Here are some numbered points:
np.array([2.162, -0.509, -1.399, 1.660, 1.259, -0.716, 0.957, 1.798, -1.047, 0.132, 0.042, -0.698]) 0
np.array([1.208, -0.477, 1.197, -0.301, -0.448, 0.108, -0.428, 1.632, -0.527, -1.214, 0.231, 1.332]) 1
np.array([-0.660, -1.831, -0.506, 1.151, 0.725, -0.217, -1.444, -0.272, 0.233, 0.695, -0.506, -0.725]) 2
np.array([0.604, -0.571, 0.972, 1.039, -0.333, 0.471, -2.214, -0.792, -0.286, 0.292, -0.001, 0.001]) 3
np.array([-1.059, -0.658, -2.439, -1.356, -0.627, -0.924, 1.671, -0.673, 1.601, 0.554, 0.182, 1.479]) 4
np.array([-0.423, 2.159, 0.199, -2.339, 0.855, 1.197, -1.737, -0.209, -2.947, 0.388, -0.918, -0.823]) 5
np.array([-0.447, -0.045, -0.147, -0.381, -0.022, -0.445, -1.256, -0.786, -1.142, 0.004, 1.175, 0.907]) 6
np.array([-1.580, -1.403, -0.835, -3.552, -1.196, -0.440, -1.085, -0.367, -1.628, 1.133, -0.382, 0.340]) 7
np.array([0.664, -0.381, 0.057, -0.650, -1.352, -0.933, -0.663, 0.237, 0.868, 0.157, -2.078, -0.188]) 8
np.array([0.399, -0.917, 1.087, -0.246, 0.379, 0.287, 0.291, -0.434, -0.643, -1.289, -1.548, -0.095]) 9
np.array([0.144, -0.400, -2.029, -0.313, 1.660, -0.830, -0.768, -0.516, -2.113, 2.297, -0.775, -0.774]) 10
np.array([-0.229, 1.328, 1.190, 0.994, -1.002, 0.634, -0.400, 0.876, 2.277, -0.254, 0.537, -0.978]) 11
np.array([0.075, 0.461, -2.027, 2.045, 1.062, 0.225, -1.525, -0.785, -0.707, 2.488, 0.992, -1.086]) 12
np.array([-0.460, 1.167, -2.152, 0.963, -0.354, -0.787, -1.774, -0.726, -0.074, 0.708, -0.353, -0.727]) 13
np.array([0.131, -1.499, 0.805, 0.859, 0.600, -0.652, -0.663, -0.185, 0.982, -0.922, -0.714, 0.105]) 14
np.array([0.171, 1.271, -0.345, 0.529, 0.778, 0.075, 0.789, 0.973, -0.173, -0.701, 2.635, 0.617]) 15
np.array([0.853, -0.290, -0.600, -1.309, 1.471, 0.540, 0.843, 0.702, -1.712, -0.125, 0.370, 1.833]) 16
np.array([0.364, -0.860, 0.153, 1.316, 0.130, 0.089, -1.741, -0.812, 0.486, 2.054, -0.500, -0.442]) 17
np.array([1.967, -0.875, 0.387, 0.174, 0.062, -0.520, 1.309, -0.080, -0.307, 0.255, -0.687, -0.113]) 18
np.array([0.370, 1.596, -0.660, 0.974, 0.315, -0.704, 0.655, 0.872, 0.442, -0.801, 0.803, -1.041]) 19
np.array([-0.848, -0.966, -0.100, 0.906, -1.424, -1.309, 0.991, -1.999, 3.350, -0.955, -1.510, -0.935]) 20
np.array([-0.411, -1.640, -0.308, 0.491, 1.633, 0.325, -0.363, 0.242, -0.977, 0.397, 0.091, 1.290]) 21
np.array([-0.640, 2.585, 1.154, -0.830, -0.679, -0.461, -0.045, -1.080, -0.613, -1.768, -0.712, -0.935]) 22
np.array([-0.682, -1.037, 0.480, -1.643, 0.821, 1.274, -0.960, 0.677, -0.869, 1.983, 0.506, 0.758]) 23
np.array([0.680, 0.781, 1.887, -0.954, -0.717, 1.562, -0.279, 2.174, -0.544, -1.553, 0.057, 0.502]) 24
np.array([1.567, 0.500, 0.156, 0.997, -0.006, 0.976, -1.643, 0.065, -1.184, 0.342, -1.595, 0.350]) 25
np.array([0.240, 1.031, -0.197, -0.136, -0.712, -0.005, 1.385, 0.348, 1.927, -0.387, 0.623, -0.636]) 26
np.array([-1.232, 0.671, 0.535, -1.817, -1.576, 0.749, -1.748, 0.086, 1.812, 0.603, -0.983, 0.219]) 27
np.array([-0.797, -1.454, 0.084, 0.236, -0.717, -1.133, 1.215, -0.229, 2.036, 1.008, -0.458, -1.055]) 28
np.array([0.122, -0.760, -0.487, -1.192, 0.126, -0.981, 1.335, -0.327, -0.826, -2.493, -0.377, 0.615]) 29
np.array([1.435, -0.789, -0.531, 1.361, 0.606, -0.410, 0.748, 0.842, -1.067, -0.521, 1.404, -0.473]) 30
np.array([0.471, 0.977, 0.705, 0.730, -0.858, 0.288, -0.130, 2.204, -0.413, -1.558, 2.023, 0.051]) 31
np.array([0.031, 1.296, 0.771, 0.357, 1.135, 1.287, 0.381, -0.129, 1.051, -0.492, 1.198, 0.623]) 32
np.array([-0.828, 1.154, 0.613, -2.310, 0.142, 0.343, 1.383, 1.534, -0.159, -0.228, 0.763, -0.447]) 33
np.array([0.615, -1.464, -0.206, 1.022, -0.519, 0.150, -0.120, -0.018, 0.598, 1.350, 1.105, -0.211]) 34
np.array([0.950, 0.291, 0.147, -0.335, -0.358, 1.153, -1.739, 0.680, -1.816, -0.112, -0.553, 0.711]) 35
np.array([-0.845, 0.816, 1.745, 0.867, 0.105, 0.984, -0.002, -0.074, 0.951, 0.486, 0.912, -0.394]) 36
np.array([0.512, -0.352, 0.241, -0.298, 0.075, 0.152, -0.673, -2.655, -1.274, 1.042, -0.120, 0.674]) 37
np.array([-0.471, -0.062, -2.214, -0.081, 0.428, -0.487, -0.866, -1.077, -2.447, 1.515, -0.231, -0.088]) 38
np.array([0.189, 1.778, 2.042, -1.040, 0.531, 1.125, 0.162, -0.800, 0.020, -1.072, -0.466, -0.037]) 39
np.array([-1.004, -0.537, 1.226, 0.229, -1.599, 1.022, -2.257, -2.832, -0.745, 0.728, -1.812, 0.668]) 40
np.array([0.689, 0.505, 1.325, 0.438, 1.044, -0.595, 0.148, 1.677, -2.744, -2.422, 0.636, -0.218]) 41
np.array([-0.177, 0.143, 1.681, -0.318, 0.124, 0.858, -1.068, -2.679, -0.898, 0.569, -0.483, 0.841]) 42
np.array([0.671, -0.253, 2.055, -1.052, -0.544, 0.966, 0.398, -0.045, 1.392, -0.879, -1.582, -0.013]) 43
np.array([0.875, -0.818, -0.388, 1.878, 0.867, -0.702, 1.548, 0.311, 1.730, 0.744, 1.268, -0.181]) 44
np.array([-0.045, 0.881, -2.123, 0.657, 0.357, -1.636, -1.838, -1.749, -0.495, 1.715, -0.451, -0.985]) 45
np.array([0.296, -0.229, -0.809, 1.243, 1.266, -1.016, 1.717, 0.925, -0.490, -0.989, 0.308, -0.484]) 46
np.array([1.438, -2.856, 0.023, 3.273, -0.143, -0.237, -1.069, -0.296, 0.250, 1.608, 0.879, 0.794]) 47
np.array([0.173, -1.044, 1.137, 0.308, -0.766, 0.979, 0.231, 0.005, 0.752, 1.151, -1.383, -0.325]) 48
np.array([-0.841, -1.107, -1.976, 0.500, -0.440, 0.361, -3.015, -0.759, -0.593, 2.436, -0.010, 0.319]) 49
np.array([-1.257, 0.557, 0.503, -2.415, -0.993, -0.315, 1.409, 0.087, 1.302, 0.570, -0.927, -0.293]) 50
np.array([0.668, 0.096, 0.865, 0.601, 0.703, 0.364, -1.407, -1.659, -1.629, 0.693, 0.082, 1.392]) 51
np.array([-0.669, 0.264, 1.383, -0.517, 0.227, 0.055, 1.106, -0.745, 1.240, 0.073, -0.123, 0.129]) 52
np.array([0.330, -1.389, 0.398, 0.111, 0.701, 0.789, -0.348, -0.800, -1.800, 1.558, -0.675, 0.171]) 53
np.array([-0.141, -1.128, 0.087, -2.720, -0.905, 0.238, 1.729, 0.282, 0.015, -0.649, -0.493, 0.423]) 54
np.array([-0.698, 0.061, 0.371, 0.400, 0.925, 0.197, 1.276, -0.713, 3.189, 1.328, 0.755, 0.280]) 55
np.array([-1.065, -0.392, -0.981, -1.745, 0.822, 0.340, -1.735, 0.622, -1.480, -0.243, -0.634, 1.506]) 56
np.array([0.073, -0.831, 0.927, 0.436, -0.913, 1.237, 0.223, -0.079, 1.813, 1.297, -0.651, 0.460]) 57
np.array([1.315, -0.632, 0.039, 0.994, 0.697, -0.185, 1.608, 1.458, -0.066, -1.944, -1.006, -1.417]) 58
np.array([1.063, -0.867, 1.011, 1.030, -1.021, 0.350, -0.453, -0.793, 0.652, 0.016, -1.321, 1.181]) 59
np.array([-1.860, -0.138, -1.316, -0.060, 1.757, -0.450, 2.183, -0.416, 1.482, -0.483, 1.201, 0.807]) 60
np.array([0.043, 1.042, 1.246, 0.872, -0.822, 1.263, -1.026, -0.713, 1.345, 0.974, -0.526, -1.552]) 61
np.array([0.016, 0.531, -0.443, 0.076, -0.154, -1.174, 2.145, -0.246, 0.480, -0.918, -0.879, -1.223]) 62
np.array([0.683, 0.413, 0.932, 0.951, 0.405, 0.680, -0.972, -0.407, -0.680, -0.195, -1.153, -0.075]) 63
np.array([-0.800, -0.087, 0.925, -0.937, 0.714, 0.140, 1.720, 1.217, 0.114, 0.537, 0.983, 0.088]) 64
np.array([1.434, 0.003, -0.265, 1.143, 0.607, -0.616, -0.133, 1.008, -0.397, 0.844, 0.555, -1.822]) 65
np.array([1.322, -0.919, 0.438, 2.165, 0.591, 0.101, 1.863, 0.184, 1.936, -0.045, 0.559, 0.326]) 66
np.array([0.074, 1.426, -0.498, 1.125, 0.002, -0.503, 0.579, 1.688, -0.417, -1.533, 1.389, -0.628]) 67
np.array([0.109, -0.178, -0.430, -0.528, -1.247, -0.127, -2.040, -0.144, 0.280, 0.590, -0.423, 0.695]) 68
np.array([0.246, -0.514, -0.173, -1.182, 0.412, -1.131, 1.944, 0.566, -2.229, -2.899, -0.590, 0.318]) 69
np.array([1.389, -0.474, -1.237, 0.941, 0.589, -0.670, 0.594, 1.940, -1.753, -0.002, -0.545, -0.522]) 70
np.array([0.703, -0.453, 0.488, -1.050, -0.466, 0.721, 0.357, 0.535, -0.338, -0.915, -0.692, 1.196]) 71
np.array([0.308, -0.994, 0.523, -1.565, 0.088, 0.195, 1.811, -0.224, -1.221, -2.682, -1.485, 1.617]) 72
np.array([-0.572, 1.607, -0.710, 0.470, -0.146, -1.869, -0.448, -2.999, 0.735, 1.218, -1.264, -2.361]) 73
np.array([0.639, 0.593, -1.520, 1.156, 0.146, -2.258, 1.406, 0.893, 0.067, -1.131, 0.879, -1.727]) 74
np.array([-0.486, -0.427, 0.135, 1.506, 1.803, -0.264, 0.941, -0.333, 1.230, -0.876, 0.556, 0.126]) 75
np.array([0.817, -0.443, 0.865, 1.106, -0.152, 0.083, -2.106, -0.568, 0.377, -0.131, 0.597, 0.287]) 76
np.array([-0.852, 1.434, -0.073, 0.887, 0.740, -0.686, 1.410, 0.658, 0.303, 0.081, 2.599, 0.393]) 77
np.array([-0.655, 0.785, -0.669, -0.253, -1.807, 2.117, 1.541, -1.400, 2.342, -0.471, -0.851, -0.421]) 78
np.array([-0.659, 0.175, -1.185, -0.264, -1.338, -0.834, 2.386, -2.608, 2.707, 0.918, -0.367, -0.216]) 79
np.array([0.458, -1.547, -0.620, 2.128, 0.614, -0.378, -1.056, -1.939, -1.057, 1.147, -1.195, -1.852]) 80
np.array([-0.397, 0.814, 1.189, 0.149, 0.504, 2.013, -0.741, 2.251, 2.139, 0.265, 1.887, 0.592]) 81
np.array([1.460, 0.794, -0.334, 0.683, 0.595, -0.548, -0.117, 0.481, -3.054, -0.374, -0.048, -0.584]) 82
np.array([1.412, 0.594, 2.322, 0.693, 0.890, 1.432, -0.454, 0.973, -2.728, -1.385, -0.027, 1.112]) 83
np.array([0.883, -0.967, 0.871, 0.931, -0.976, 0.113, -0.183, -1.113, 0.663, -0.507, -1.821, 1.029]) 84
np.array([-0.187, -0.635, -0.066, -0.314, -0.028, -0.596, 0.437, -0.677, 0.127, -0.100, 1.320, 0.820]) 85
np.array([0.893, 0.554, 0.610, -1.696, -2.182, 1.374, -0.127, 0.412, -0.187, -0.937, -2.156, -0.496]) 86
np.array([1.167, -1.192, 0.159, -0.147, 0.464, 0.655, -0.369, -0.040, -2.303, 1.162, -1.140, 0.226]) 87
np.array([-0.095, 0.241, -0.779, 0.277, 0.295, -0.583, 1.558, -0.870, 0.519, -0.214, -0.049, 0.314]) 88
np.array([-0.537, -0.845, -0.148, 1.210, 0.393, -0.485, 1.436, 0.054, 1.390, -1.214, -1.083, -1.869]) 89
np.array([-0.080, 0.005, 1.118, 0.518, -1.663, 0.818, 1.096, -0.377, 1.576, 0.087, -1.596, -0.447]) 90
np.array([-0.836, -0.851, -0.059, 0.001, -1.017, -0.509, -0.009, 0.121, 1.421, 0.992, 0.989, 0.207]) 91
np.array([0.192, -0.289, -1.163, -0.592, 0.816, -0.791, -0.103, 0.321, -1.271, 0.992, 0.215, -0.371]) 92
np.array([0.974, -1.484, 0.441, 0.567, -0.636, -0.394, 0.347, -1.454, -0.115, 1.021, -1.448, 0.601]) 93
np.array([0.806, 0.275, 0.737, 2.502, 0.607, 0.644, 0.721, 2.005, 1.267, 0.616, 2.664, 0.880]) 94
np.array([-1.196, 0.104, -0.512, -0.282, -1.031, -0.534, 2.103, -2.451, 2.472, 0.394, -0.057, -0.480]) 95
np.array([0.204, -0.423, 0.050, 0.318, 0.036, 0.373, 1.032, 0.422, 0.137, -0.147, 0.887, 0.490]) 96
np.array([0.014, -0.288, -1.673, -1.066, -0.574, -0.822, 0.570, -0.079, 0.533, 0.213, 0.250, -0.190]) 97
np.array([-1.012, 0.856, -0.677, -1.159, 0.983, 0.481, -0.724, -0.153, -0.647, 0.137, 0.998, 1.686]) 98
np.array([-2.625, 1.358, 0.186, -3.430, -0.371, -0.247, 2.604, -1.125, 0.119, -1.650, -0.379, 1.071]) 99
np.array([-1.081, -0.009, -1.446, -0.517, 0.758, 0.328, 0.760, 0.509, -0.144, 2.573, 0.525, -0.834]) 100
np.array([0.233, -0.474, -0.577, -2.111, -0.898, -0.345, 1.658, 1.076, 0.013, -0.058, -0.428, -1.444]) 101
np.array([-0.806, 0.256, 0.248, -0.419, -0.641, 0.662, -0.469, -0.675, 0.492, 0.078, 2.176, 2.101]) 102
np.array([-0.405, -0.278, 0.163, -1.439, -1.460, 0.445, 2.132, -0.005, 3.044, -0.034, -0.366, -0.958]) 103
np.array([0.104, 0.567, 0.263, 0.897, 0.036, -1.071, 0.338, -0.231, -1.422, -1.415, 0.176, -0.606]) 104
np.array([0.773, -0.859, -0.268, -0.832, -1.423, -0.675, -0.740, 0.312, -1.082, -0.592, -0.730, 0.519]) 105
np.array([-0.169, 0.292, -1.197, -0.397, -0.452, 0.252, -1.007, -1.868, -0.518, -0.026, -1.180, 0.350]) 106
np.array([-1.351, 0.501, -1.146, -1.730, -0.450, -0.873, 1.675, -0.906, 1.166, 0.245, 0.269, 0.672]) 107
np.array([0.803, 0.824, 0.069, 0.315, 0.905, -1.425, 1.543, 1.537, 0.249, -0.495, 0.333, -0.970]) 108
np.array([-1.329, -0.452, -0.833, -0.344, -0.094, -1.186, 2.167, -1.620, 1.932, -0.019, -0.682, 0.012]) 109
np.array([-0.076, 0.307, 0.238, -0.337, -0.294, -0.256, 1.772, 1.239, 2.343, 0.624, 1.225, -1.765]) 110
np.array([0.700, 1.763, 2.342, 1.702, 0.327, -0.440, 0.282, 1.933, 0.656, -2.221, 0.868, -1.673]) 111
np.array([-0.894, 0.542, -0.463, 2.291, 0.396, -1.331, 0.025, -0.963, 1.202, 0.302, -0.507, -1.138]) 112
np.array([1.291, 0.888, 1.926, -0.060, 0.740, 1.047, -0.171, 0.741, -2.535, -1.822, -0.254, 0.643]) 113
np.array([-0.206, 0.028, -0.838, 0.513, -0.297, 0.626, -0.237, -0.517, 0.416, 2.457, -0.307, -0.652]) 114
np.array([-0.442, -0.336, 0.529, -1.070, -0.370, -0.986, -0.790, -0.398, -0.727, -1.108, -1.184, -0.321]) 115
np.array([0.379, 0.865, 0.994, 1.281, -0.528, 0.034, -0.208, 1.891, -0.165, -1.938, 2.422, -0.223]) 116
np.array([1.457, 0.881, -0.198, 1.453, -0.370, -0.239, 0.371, -0.504, -1.061, -0.475, -1.388, -1.456]) 117
np.array([-0.308, -1.138, 1.308, 0.711, 0.593, 1.295, -0.572, -0.458, 2.478, 0.418, 1.261, 1.304]) 118
np.array([-0.544, 0.993, -0.618, 0.005, 0.054, -0.151, -0.775, -1.085, -0.111, 0.662, 1.010, 0.415]) 119
np.array([-0.220, 0.097, -1.492, -1.064, -0.300, -0.004, 0.600, -2.032, -0.209, -0.095, -0.955, 0.133]) 120
np.array([-1.304, -0.821, -0.568, -2.105, -1.158, -0.126, 0.524, -0.227, 0.906, 0.658, -0.534, 0.001]) 121
np.array([0.107, 0.780, 0.850, -0.318, -0.332, 0.295, -3.021, 0.088, -0.997, 0.960, -0.984, -0.174]) 122
np.array([-0.185, 0.929, -1.461, 0.169, 0.573, -0.600, -0.082, -0.617, -0.134, 1.079, -0.010, -0.258]) 123
np.array([0.041, -0.300, 0.637, -0.112, 0.330, 0.035, -1.106, 0.807, -0.787, -0.304, 0.666, 1.433]) 124
np.array([1.237, -0.510, 0.965, 0.915, 0.879, 0.474, 1.395, 1.550, -0.090, -3.103, -0.912, -0.128]) 125
np.array([-1.792, -0.951, 0.598, -2.567, -1.659, 0.033, 0.772, -1.105, 1.161, -0.078, -1.354, 0.741]) 126
np.array([-0.009, -0.918, -1.737, 0.860, 1.016, -1.197, 1.205, 0.558, -1.304, -0.418, -0.977, -0.655]) 127
np.array([-1.149, 1.766, -0.046, 0.607, -0.909, -1.664, -0.267, -2.856, 1.189, 1.384, -1.089, -2.422]) 128
np.array([0.742, 0.249, 0.022, 0.968, 1.316, -0.269, -0.781, 0.709, -0.697, 1.081, 1.321, -0.388]) 129
np.array([0.809, 0.130, 0.197, 0.774, -0.635, -0.034, 0.124, -0.631, 0.293, -1.310, -0.442, 0.680]) 130
np.array([-1.200, -0.026, 1.351, 0.739, -0.585, 0.972, -2.310, -1.140, -0.001, 1.224, -0.237, 0.302]) 131
np.array([0.394, -1.080, 0.744, 2.839, 0.591, -0.909, -0.843, -0.381, 0.281, 0.692, -0.064, -1.793]) 132
Which five points above are nearest to each new point? Their numbers follow each, nearest first.
np.array([-0.601, -0.315, 0.714, -0.764, -0.666, -1.393, 3.326, -0.226, 0.770, -0.434, 0.128, -1.208]) 62 109 101 52 28
np.array([0.567, 0.099, 0.394, -0.763, -0.796, 1.409, -1.148, 0.486, -1.696, -0.246, -1.011, -0.059]) 35 25 63 71 105
np.array([1.121, 0.401, 0.137, 0.340, 0.520, -0.452, 0.956, 0.161, 0.590, -0.741, 1.095, 0.909]) 96 85 88 15 130
np.array([-0.946, -0.346, 0.602, -0.970, 0.378, 0.262, 1.772, -0.315, 1.364, -1.996, -0.842, 0.129]) 52 29 43 62 88
np.array([-0.945, 1.211, -0.731, -0.539, 1.111, 0.670, -1.142, 0.108, -1.108, 0.847, 0.907, 1.672]) 98 119 6 124 56
np.array([1.195, -1.086, 0.608, -0.418, -0.119, 0.874, 0.441, 0.479, 0.064, -0.851, -0.381, 1.071]) 71 1 96 9 130
np.array([0.033, 0.248, -0.315, -0.905, 0.224, -0.176, -0.448, -0.355, -1.598, -0.424, -1.044, -0.187]) 115 106 105 92 9
np.array([0.390, 0.730, 1.349, -0.607, -0.269, 0.589, 1.871, 1.359, 2.725, -0.999, 0.694, 0.056]) 26 110 103 52 11
np.array([-0.702, 1.354, -1.163, -0.822, 0.096, 0.013, -0.577, -0.916, -0.877, 0.305, 1.095, 0.325]) 119 98 6 123 92
np.array([1.456, 0.865, 0.006, 0.247, 0.533, -0.286, -0.506, 1.805, -2.391, -0.626, -0.077, -1.005]) 82 70 41 65 104
np.array([0.974, -0.900, 0.390, 1.617, 0.584, -0.320, -0.436, 0.682, -0.376, 0.960, 0.093, -2.312]) 65 132 129 34 2
np.array([0.676, 1.371, -0.231, 2.092, 0.116, -1.263, 0.462, 0.143, 1.107, -0.665, 1.836, -0.091]) 19 77 67 15 44
np.array([-0.690, -0.016, -2.716, -0.761, -0.162, -0.335, -0.766, -1.041, -1.772, 1.754, -0.483, 0.366]) 38 10 123 92 106
np.array([-1.960, -0.308, -0.965, -3.348, -0.715, -0.178, -0.778, -0.436, -1.660, 1.224, -0.626, 0.638]) 7 56 121 23 98
np.array([0.938, -0.045, 0.911, -0.708, -0.508, 0.003, -0.336, 1.131, -0.494, -0.905, 0.050, 1.636]) 1 71 124 105 24
np.array([-0.443, 1.611, 2.432, 0.301, -0.869, 0.685, -0.125, 0.671, 1.622, -1.028, 0.414, -0.819]) 11 36 39 61 111
np.array([0.157, 0.573, 0.385, 0.046, 0.354, -0.896, 0.582, -0.603, -0.788, -2.198, 0.372, -0.301]) 104 29 130 115 88
np.array([-0.009, 0.302, 0.373, 1.112, -0.884, -1.058, -0.985, -1.082, 0.824, -0.858, 0.042, 0.646]) 130 76 14 59 84
np.array([-0.645, -0.719, -2.069, -1.113, 0.074, -1.443, 1.537, -0.675, 1.457, 0.244, 0.209, 0.911]) 4 107 97 109 88
np.array([0.391, -0.107, -2.503, -0.140, -0.827, 0.326, -0.546, -0.588, 0.858, 1.999, -0.980, -0.285]) 114 123 97 13 106
np.array([-0.234, 0.768, 0.134, -0.293, 0.159, 0.936, -1.854, 0.213, -2.737, -0.509, -0.601, 1.194]) 35 56 124 122 25
np.array([1.121, -1.540, -0.051, 1.747, 1.243, 0.611, -0.504, 0.915, -0.403, 1.574, -0.343, 1.119]) 21 53 34 129 87
np.array([-0.692, -0.783, 1.160, -1.928, -1.032, -0.140, -0.214, -0.298, 0.797, 0.102, -1.877, 0.723]) 126 121 8 43 50
np.array([1.117, -0.375, 1.303, 0.671, 1.055, 0.413, 1.315, 2.205, -1.046, -2.912, 0.035, 0.539]) 125 41 58 1 113
np.array([-0.539, 0.844, 1.228, -0.285, -0.113, 1.666, -3.379, 1.667, -0.525, 0.521, -0.132, 0.233]) 122 35 131 124 3
np.array([-2.280, 2.064, -0.237, -3.031, -1.096, -0.078, 2.467, -1.095, 1.467, -1.763, 0.167, 0.757]) 99 107 50 126 33
np.array([-0.731, -0.030, 1.547, -0.006, -1.222, 1.238, -2.776, -3.208, -0.794, 0.169, -1.298, 0.794]) 40 42 131 37 3
np.array([-1.320, 0.458, 0.170, -2.392, 0.321, 0.428, 1.107, 1.779, -1.323, 0.578, 0.179, 0.039]) 33 64 101 54 23
np.array([-0.077, -2.000, 0.413, 1.550, 1.238, 0.827, -1.096, 0.616, 0.185, 0.114, 0.730, 1.296]) 21 124 14 2 76
np.array([0.668, 0.859, 1.376, -1.079, -1.722, 1.481, -0.285, 0.397, -1.054, -1.566, -2.050, 0.037]) 86 71 24 43 9
np.array([0.282, -0.805, -0.698, -1.814, -0.810, 0.164, 0.378, 0.540, -0.636, -0.788, 0.031, 2.316]) 71 105 54 16 124
np.array([-0.110, -0.827, 0.140, 1.409, 1.026, -0.484, 1.184, -0.109, 1.316, -1.409, 1.084, -0.063]) 75 66 44 96 46
np.array([-0.787, -0.274, -1.722, 0.697, 0.045, 0.245, -3.288, -0.510, -1.276, 2.684, -0.130, 0.359]) 49 38 12 17 13
np.array([-0.254, -1.507, -0.068, 1.710, 1.519, -0.300, 0.779, -0.335, 0.990, -0.103, -0.456, -0.663]) 75 89 14 2 44
np.array([0.160, 1.711, 0.248, 1.497, 1.258, 0.707, 0.673, 1.883, -0.005, -0.405, 2.373, -0.146]) 15 77 67 94 116
np.array([-0.423, 1.047, 1.307, -0.517, 1.157, 0.477, -0.075, -0.632, -0.296, -0.123, -0.162, 0.542]) 39 52 32 63 36
np.array([-1.096, 2.150, 1.601, 0.159, -0.847, 0.552, 0.162, -0.211, 2.922, -0.746, 0.620, -0.908]) 11 36 26 52 61
np.array([-1.419, -0.300, -0.472, -1.107, -0.016, -0.305, -0.083, 0.375, -1.051, 2.502, -0.632, -1.471]) 100 92 114 10 123
np.array([0.252, -0.687, -0.045, 0.859, 1.052, 0.261, -1.065, -0.342, -0.909, 0.807, 0.394, -0.362]) 129 53 2 3 21
np.array([0.098, -0.205, 0.085, 0.522, 0.421, -1.532, 0.673, -0.248, -1.243, -1.730, 0.402, -0.677]) 104 46 29 30 127
np.array([-0.624, -0.721, -0.944, -0.916, -0.547, -0.010, -0.828, -1.201, -1.548, -0.071, 0.211, 1.056]) 6 106 37 105 85
np.array([0.098, -1.917, 0.037, 0.958, 1.130, 0.305, -0.547, 0.486, 0.084, -0.226, 0.631, 1.052]) 21 124 14 96 2
np.array([0.246, -0.194, -0.692, 2.242, 0.179, -1.641, 0.067, -1.302, 0.010, -0.844, -0.297, -0.902]) 112 104 132 117 130
np.array([-0.760, 1.042, -0.125, -1.206, -1.354, -0.395, 2.512, 0.212, 1.691, -1.964, 0.422, -0.154]) 26 103 62 107 50
np.array([0.437, -1.812, 0.086, -0.651, -1.132, 0.081, -0.803, -0.072, -0.277, 0.234, -0.711, 0.464]) 105 68 71 8 93
np.array([-0.819, -1.559, -0.074, 0.465, 1.010, 0.308, -1.044, -0.001, 0.569, 0.244, -0.919, -0.662]) 2 14 17 21 48
np.array([-0.801, -0.158, 1.743, -1.468, -0.176, -0.322, 1.515, -0.747, 1.205, -0.434, -0.514, -0.472]) 52 50 43 126 103
np.array([-0.943, -0.874, 0.900, 0.086, 1.700, 0.422, 0.123, -0.530, 0.134, -0.472, -1.681, -1.318]) 9 14 89 63 2
np.array([-0.238, 0.672, -0.517, -0.308, -0.036, -1.406, 1.894, -0.991, -0.001, -0.842, -1.108, -1.463]) 62 88 89 120 109
np.array([0.789, 0.150, 1.156, 1.150, 0.801, 0.168, 0.911, 2.242, -0.649, -2.759, 0.413, -0.101]) 125 41 58 116 31
np.array([0.951, -1.034, -1.060, -1.318, -1.349, -0.463, -1.505, 0.300, -1.423, -0.277, -0.296, 1.442]) 105 68 35 6 56
np.array([-1.992, 1.222, 1.181, -0.979, -0.572, 1.966, -1.333, -0.195, 1.525, 0.889, -0.141, 0.609]) 27 131 36 61 57
np.array([-0.752, 1.322, 0.285, -2.699, -0.600, 0.099, 1.059, 1.309, -0.314, -0.141, 0.859, -0.319]) 33 64 101 50 54
np.array([0.197, -0.129, -1.323, -0.378, -0.180, -0.140, -0.708, -2.449, -0.480, -0.205, -0.735, 0.549]) 106 120 37 119 123
np.array([0.411, 0.212, -0.091, -0.298, 0.667, -0.105, -0.097, 0.555, -1.054, 0.864, -1.196, -0.503]) 92 87 63 123 53
np.array([-0.842, 0.360, 0.141, -1.625, -1.336, 0.701, 1.779, 0.097, 2.744, 0.213, -0.313, -0.236]) 103 50 26 78 121
np.array([-0.568, -1.507, 0.658, 0.278, -1.143, -1.062, 1.220, 0.914, 1.367, 0.755, -0.190, -0.612]) 28 91 48 34 57
np.array([0.120, 0.515, 0.140, 0.509, 0.263, -1.261, 0.397, -0.621, -1.164, -1.772, 0.706, -0.276]) 104 130 46 29 85
np.array([0.179, -0.167, -1.478, -0.251, 1.252, -0.295, -1.032, -0.118, -2.208, 2.073, -0.548, -0.454]) 10 38 92 87 53
np.array([-0.794, -0.311, -0.108, -1.154, -0.421, -0.562, 0.602, -2.089, -0.712, 1.352, -2.091, -0.703]) 120 106 93 37 121
np.array([-0.846, 1.317, -0.249, -1.178, 0.881, 0.612, -0.832, -0.019, -1.312, 0.453, 1.517, 1.522]) 98 6 119 124 102
np.array([0.767, 0.884, 0.108, -0.130, 0.366, -0.705, 1.270, 1.193, -0.431, -0.485, 0.313, -0.672]) 108 19 46 67 96
np.array([-0.655, -1.545, -0.182, 1.363, 0.939, -0.310, -1.568, -0.660, -0.205, 0.223, -0.647, -0.587]) 2 14 17 3 80
np.array([1.788, 0.866, -0.508, 0.675, 1.281, -0.463, 0.217, 1.131, -1.972, -1.224, 0.441, -0.627]) 82 70 30 41 0
np.array([-0.442, -1.059, 0.615, 1.495, 0.960, -0.533, -1.244, -0.700, 0.536, -0.697, -0.336, -0.570]) 14 2 76 132 3
np.array([0.985, -1.399, 1.180, 2.197, 0.698, -1.239, -1.104, -0.219, 0.369, 0.517, -0.422, -1.529]) 132 14 2 17 65
np.array([-0.724, 1.069, 1.612, -2.076, 0.107, 1.153, -0.515, -1.559, -1.682, -1.766, -1.277, 0.941]) 39 42 22 115 9
np.array([0.797, -1.549, -0.661, -0.259, -0.683, -0.151, -0.733, -0.029, -0.723, 0.261, -0.638, 1.248]) 105 68 71 93 87
np.array([-0.167, 0.015, 1.117, 1.444, 0.420, -0.098, -1.059, -0.741, 2.312, 1.059, 1.124, 0.659]) 118 36 76 55 91
np.array([-0.174, -0.353, 0.297, -0.146, -0.662, -0.654, 0.482, 0.058, 3.093, 0.719, -1.215, -0.849]) 28 103 90 57 8
np.array([-0.497, 0.537, 1.268, 0.628, 0.016, 1.670, -0.539, 1.158, 2.371, 0.372, 1.591, 0.845]) 81 118 36 32 11
np.array([-0.259, -0.190, -0.933, -0.596, -0.874, 0.618, -1.785, -0.220, 0.365, 1.483, -0.028, 0.703]) 68 114 119 49 106
